0: [695 487 638 446 631 395 435 661 479 401 334 486 236 558 559 615 463 738 589 300 543 487 507 497 610 426 467 600 604 282 687 358]
1: [366 643 447 485 599 493 362 673 531 647 645 434 606 450 594 545 538 350 498 787 531 329 554 613 642 531 324 451 438 630 359 403]
2: [471 565 515 546 286 466 632 511 460 483 672 480 538 454 491 438 406 459 456 413 513 561 427 516 442 582 561 454 673 646 447 589]
3: [289 517 383 470 392 515 623 407 610 575 645 543 686 453 605 407 752 326 392 792 582 455 509 594 433 610 487 402 700 911 281 688]
4: [491 606 496 547 692 521 268 675 452 612 513 453 309 655 575 523 428 521 503 456 459 411 443 579 566 504 371 472 381 520 583 483]
5: [470 531 488 653 747 305 109 483 488 345 254 623 122 717 359 513 232 314 672 352 390 485 549 633 196 388 186 550 286 226 783 516]
6: [433 579 549 403 516 426 374 529 542 477 682 373 401 311 373 521 394 377 554 671 359 459 547 547 709 637 417 368 287 564 510 421]
7: [450 577 447 532 454 556 437 515 385 584 727 548 512 697 227 362 424 251 650 611 340 575 506 580 510 471 448 521 537 439 625 672]
8: [580 480 510 509 377 423 326 387 422 402 520 467 474 524 183 605 176 211 570 465 237 585 618 604 373 453 498 454 120 163 827 477]
9: [674 529 622 396 431 612 899 584 380 571 783 370 526 571 478 427 497 618 467 325 656 510 386 431 601 439 652 554 698 411 444 519]
10: [596 440 590 513 682 454 543 639 491 422 354 491 247 596 528 580 490 718 580 297 608 504 542 541 602 433 560 627 470 304 560 395]
11: [641 491 644 544 683 496 472 557 400 357 286 442 268 588 498 617 492 696 579 243 532 497 516 431 562 393 573 594 517 199 651 459]
12: [528 309 378 603 468 505 387 445 575 398 305 524 598 238 741 663 641 682 319 571 580 555 604 460 355 625 481 504 494 650 358 449]
13: [389 690 512 521 637 420 269 701 457 658 574 456 392 699 438 498 533 457 542 452 494 401 493 547 645 466 408 495 399 493 594 509]
14: [477 556 501 576 473 516 422 532 453 643 808 555 551 758 263 234 457 195 644 524 376 527 540 620 503 482 442 515 452 416 593 619]
15: [408 624 351 654 89 602 590 309 491 685 660 573 999 556 368 540 456 294 383 518 389 544 483 292 345 554 695 314 353 546 521 521]
16: [448 555 450 432 527 564 572 534 458 603 758 536 543 728 260 291 391 227 552 573 336 490 478 660 492 503 506 490 440 442 511 534]
17: [487 521 468 449 800 575 413 688 469 547 526 473 438 474 610 532 587 552 434 508 533 336 426 596 626 575 380 465 550 667 332 284]

[590 507 607 435 388 637 888 577 344 540 737 388 547 663 474 393 493 607 581 246 655 448 398 431 595 459 672 465 788 366 397 557] --> 9 2 10
[534 675 537 397 533 608 539 701 508 799 660 394 809 573 544 493 714 540 348 667 528 370 546 594 774 535 556 414 505 631 422 480] --> 1 17 13
[516 415 514 396 518 403 517 505 485 309 525 465 334 501 466 412 372 500 599 445 476 525 502 586 546 445 455 564 552 443 585 576] --> 10 2 0
[660 454 533 605 542 444 402 501 581 550 146 583 563 413 806 743 690 824 326 336 739 473 430 357 402 518 599 617 568 567 480 327] --> 12 10 0
[356 499 405 732 590 542 304 455 412 449 327 671 434 548 409 592 439 325 517 476 454 519 527 473 266 525 454 444 435 439 552 435] --> 4 13 7
[534 361 598 453 631 467 415 625 480 408 378 475 320 272 542 629 612 805 433 522 542 450 511 592 807 587 439 572 537 593 331 280] --> 17 10 0
[347 593 435 505 642 653 395 748 425 708 539 421 351 544 748 466 675 562 366 486 571 391 429 663 493 444 393 402 596 727 462 516] --> 17 4 13
[615 238 550 278 118 509 886 203 512 305 540 459 743 138 486 533 449 640 443 626 533 629 560 267 605 631 806 691 536 582 343 557] --> 2 12 9
[551 464 569 538 351 591 547 330 468 741 227 636 960 292 731 951 858 660 318 568 610 592 498 264 520 677 757 537 407 535 320 460] --> 12 15 2
[670 261 559 373 408 475 691 147 559 238 293 530 628 140 564 518 547 652 495 608 514 530 646 382 456 624 685 684 522 596 328 515] --> 12 2 10
[620 491 685 240 452 415 614 591 432 250 735 338 98 306 272 544 364 528 684 652 319 685 703 710 997 569 498 494 374 515 562 454] --> 6 10 0
[525 565 490 430 503 425 349 543 501 554 557 527 666 388 582 658 582 466 494 548 452 418 520 488 594 611 327 547 396 429 510 436] --> 1 6 13
